Each path below is one point turned by a fixed rotation once a step. After each direction that follows a path, write how fast that rotation turns it, in deg/step (0 if it stays still).
Each turn is a multiple of 5 degrees from 10 to 175, or 0.
Each row of a path follows its step; steps can be skipped.
Rotation 1:
step 1: 14  -15  28  15  -13  -17  27  -25  7  2  -21  -6  1  15  -27  -27  3  -5  11  12  24  23  2  -22  9  -13  -8  -2  -22  4  -22  12  -8  28  17  4  -20  -23  18  1  -12  13  5  -8  6  -3  8  -3  16  3  15  -5  31  -9  -16  -2  1
step 9: -6  -12  18  -23  -3  -17  -18  -15  -4  -1  9  -28  -3  -16  -25  -15  -4  -20  29  -9  -31  29  4  -5  3  -27  -15  4  -11  18  -14  8  19  4  -5  20  -20  7  7  -9  -2  18  12  22  -7  3  5  -10  12  1  28  13  34  -5  -8  -5  11
step 11: 10  -13  12  -5  39  -19  -3  -3  12  5  -7  2  -19  14  -6  5  11  0  -12  -4  4  16  -12  4  -11  -17  9  -3  -24  -21  -8  -20  18  38  13  35  -24  -5  6  -26  -13  -3  16  1  -9  -1  -4  2  -11  -38  -4  1  -27  9  -10  -1  -7
step 12: -9  -13  -3  16  4  10  26  8  20  -13  -8  -9  -9  7  -18  4  10  17  5  -3  0  30  22  31  -25  -3  -5  -11  -14  -12  -26  2  19  27  -2  18  -17  -8  12  10  28  9  -12  25  18  22  18  -21  -13  2  8  -21  3  5  -19  4  4
step 15: -13  -19  23  -18  15  -8  7  -9  -3  18  -18  -20  -7  5  -3  0  8  19  -19  9  5  16  -38  23  -12  -17  -9  3  -18  4  -8  5  30  22  1  29  6  -6  10  -30  -13  4  9  -4  13  16  5  19  28  7  19  16  4  -11  0  20  1
step 16: -8  4  -21  7  -2  2  39  0  23  0  -9  -24  -17  17  -16  2  -8  -3  -4  1  7  5  -18  0  -1  -3  23  -2  -33  -20  -1  17  29  4  -7  17  -29  -1  -5  -9  -14  9  21  15  -17  26  6  -16  -7  0  9  -21  1  -25  -33  12  6
step 17: 18  -24  14  -12  2  2  17  2  16  5  7  -23  -17  0  -23  -1  13  -36  5  8  -12  17  14  -6  4  -8  -8  -2  -24  17  -10  25  2  20  7  17  -25  -2  1  5  -20  14  -25  6  0  -1  0  -32  -8  -16  -9  2  -16  23  -5  34  21
step 18: 2  -4  27  14  -4  -6  20  11  -4  0  8  -17  8  3  -20  3  15  27  -28  -6  -18  -7  -10  6  2  -12  -14  -3  -18  34  -17  9  -2  19  27  12  -24  6  9  28  -10  9  17  -7  18  10  19  -5  -25  6  -4  6  9  27  -22  -21  -6
Directions:
2  0  -1  1  3  1  -1  5  -3  5  1  -8  1  -10  0  -2  -1  -7  0  -2  -3  -2  -3  1  -1  -8  1  -8  -1  -2  6  -3  1  -1  3  7  -2  1  -8  3  1  -3  -3  -7  4  -3  -5  -4  -12  0  2  1  -2  -6  -8  6  -5 | 55
-3  2  -2  1  1  2  -1  0  5  -11  -7  2  10  1  2  4  -4  5  5  -1  1  -3  -2  2  -3  -6  1  9  -3  -1  1  -3  0  8  7  4  0  -5  1  4  2  0  2  3  3  5  -3  0  2  -1  -2  4  -3  -12  4  7  -7 | 95
-1  4  0  0  2  -4  -1  -3  -6  3  -1  -5  0  1  0  1  -2  6  -6  0  -4  -7  2  -4  1  3  2  0  4  6  -3  -2  -8  5  -4  9  0  1  5  0  -4  2  -6  -10  7  7  2  2  -1  -12  0  -5  -6  -2  5  -2  2 | 100
-6  -5  -9  -2  0  -4  -2  1  -4  5  -1  3  -5  3  2  -8  4  6  2  3  -1  -2  6  -6  -7  2  4  0  -3  -2  -3  6  7  -2  1  0  -8  4  -6  -2  6  -4  -6  4  6  -1  3  1  7  -2  -7  -1  -2  -8  -5  1  -3 | 90
3  5  -2  -12  -4  -1  0  5  8  5  -4  -4  -5  3  7  2  -4  1  3  2  1  -1  -5  -5  -6  -5  1  1  -1  -2  -7  -4  -2  -6  -6  -3  4  6  4  4  -1  0  1  7  9  5  0  -5  -6  -1  4  2  6  1  1  -2  -2 | 110
